In the rows, zero is written as 128.
The rows of D fall into 3 groups, which share some directions, and each row is roughly a mix of its group's hidden directions.
D:
[[135  82 118  91  76 151 147 125 129 117 157]
 [149 119 161  98 189 105 132 132 135 162 144]
 [112 144  81 123  90 141 116 124 152  85 165]
 [149 119 102 114  80 175 113 123  90 109 147]
 [116 127  73 112 101 140 125 131 162  92 167]
 [124  93 167 124  79 148 157  98 105 110 140]
 [107 105 131 124 141 118 184 130 112 132  68]
 [147  93 169 101 155 118 140 147 102 176 125]
 [159 155 111 159 135 145  87 147 141 130 180]
 [121 133  68 118  91 140 123 130 156  89 154]
 [ 97 146 142 147 168  99 154 142 150 146  79]
 [115 112 132  99  74 153 123 121 127 110 183]
 [130 148  98 114  96 178 122 144 173 110 153]
 [151 140 145  87 159 171 126 165 123 143 163]
 [137 114 151 128 109  89  80  98 107 128 172]
 [118 133 150 120 130  85  84  98 170 118 161]
 [118 174 178 156 148 116 101 125  94 144 118]
 [162 114 156  84 169 131 144 151 107 151 157]
 [143 126  93 109  96 170 107 116 147  80 149]
 [134 141 116 114  90 147  78 101 140 122 179]
 [138 128 117 152 183 112 138 128 154 146  72]
 [139 149 113 153 187 101 125 143 135 147  83]
 [131  99  85 117 126 150 132 119 194 129 107]
 [135 134  85 119  95 190 132 135 117  97 113]
 [130 117 174  90 144 135 163 151  99 168 117]
 [ 99 140 138 144 171  97 156 137 164 140  86]
 [ 94 132 143 141 165  89 155 128 152 140  79]
 [122 147  96 139 100 182 139 140  86 152 108]
 [ 95 132 110 121 137 136 120 120 174  99 188]
 [123 131  84 109  73 146 118 131 138  95 164]
 [150 127 146 120 199  97 107 119 140 145 152]
 [113 105 130  91 123 159 106 125 182 147 166]
 [110 136 174 141 154  74 129 133 114 168 113]
 [101 138 145 142 173  91 153 135 166 143  93]
 [102 146 144 146 171 103 158 148 150 151  84]
 [103 162 108 150  89 144 112 104 145  80 147]
 [107 138 113 131  64 174 144 146 116 114 108]
 [155 125  96 134 157  98 100 110 174 111 162]
 [128 173 132 161 179 102 109 138 122 143  95]
 [135 123 195 134 149 120 130 125  90 165 109]
 [129 140 153 147 197 104 126 136 130 160 100]
 [148  93 107 113  96  98 157  99 163 107 155]
 [102 143 151 142 171  96 156 145 148 152  86]
 [133 106 101 163 127  64 121  93 134 112 114]
 [134 143  96 110  85 183 131 159 149 114 141]
 [ 96 147 148 138 180 128 105 118 176 137 153]
 [103 159 111 109 131 170 154 129 178 161 124]
 [120 134  92 157  92 135 150 100 140  72 114]
 [130 130 113 142 101 161 138 134  62 166 120]
 [121 102 121  91 101 167 107 121 179 143 151]
 [122 122 158 143 176  88 162 153 131 141  92]
 [117 133 124 115  72 179 153 156 104 123 116]
 [115 161 125 110 107 195 125 165 145 136 128]
 [ 99 129 103 174  94 101 118  96 140 108  95]
 [109 130 126 130 172 115 167 135 186 129  99]
 [101 141 143 142 173  97 157 140 162 146  89]
 [120 132  65 128 100 139 129 123 165  85 142]
 [150  96 148 131 112  89  92 110  89 101 154]
 [113 144 103 176 108 141  92 112 100  84 130]
 [ 99 147 143 149 164 103 154 148 137 146  73]
 [125 136 117  92 124 153 129 112 196 125 163]
 [105 137 142 142 174  86 142 128 181 134 109]
 [126 128 146 113 115  96  78  95 156 113 172]
 [146  61 137 105 145 128 172 129 137 149 116]
 [ 94 151 105 135 128 139 109 114 176  94 171]
 [139 145 155 112 185 144 112 164  99 161 126]
 [148  88 160 126  94 133 167 113  86 128 103]
 [140 139  99 104  87 183 135 163 142 115 145]
 [132 110 164 140 161  92 163 150  94 156 104]
 [151 127 149 113 199 104 111 128 137 150 152]
 [120 154  88 133 123 188 155 150 139 130  98]
 [122 122 178 133 163  71 137 135 125 161 126]
 [102 145  91 142 105 141 125 107 166  77 153]
 [131 124  64 139  99 134 145 119 154  84 113]
 [131 106 101 163 124  66 121  91 137 111 114]
 [134 108 156 152 156  90 154 145  82 155 107]
 [136  83  88  97  89 149 149 126 155 111 142]
 [104 127 187 112 162 110 145 104 147 163 124]
 [144 116 109 118 120 177 173 158  96 118  97]
 [153 133  84 115  93 171 127 172 119 111 137]
 [175 111 135  93 177 115 130 144 121 141 166]
 [137 123 159  87 166 115 148 136 166 172 133]
 [129 131 137 109 155 110 128 105 202 143 152]
 [109 149 106 127  73 181 131 141 154 111 127]
 [145 103 150 133 117  83  86 103 103 113 166]
 [142  91 114 144 128  58 142  99 124 124 113]
 [152  91 154 124 114  89 100 112  86 106 154]
 [136 101 153 130 122  74  91  96 115 117 162]
 [109 131 188  95 155 133 153 119 148 165 133]
 [145 103 104 153 126  83 117  86 126  89 155]
 [133 147  95 114  97 175 121 144 174 110 154]
 [101 139 115 125  89 142 123 113 138  83 185]]
Here is one row of each group, with its name. Which group are the others in?
[125 110 163 139 168  85 165 146 113 150  99] => (62)
[139 102 165  82 139 112 174 136 130 166 126] => (21)
[141 111 116 113  55 143 142 123  95 104 136] => (111)

[115 152 180 111 182 148 116 133 132 158 140] => (21)
[139  63 119 100 101 148 166 116 147 123 130] => (111)
[145 121 149 117 193  88 118 115 150 152 144] => (21)
[122 108 165 140 166  73 133  90 110 139 123] => (21)
[128 120  57 128 119 128 144 130 166  90 131] => (111)
[108 132 115 135  62 166 146 142 104 111 106] => (21)
[123 156 113 110 100 194 124 163 149 124 138] => (21)
[141  63 120  99 101 149 163 118 149 129 124] => (111)
[153  93 146 135 116  89  96 114  86 101 152] => (62)
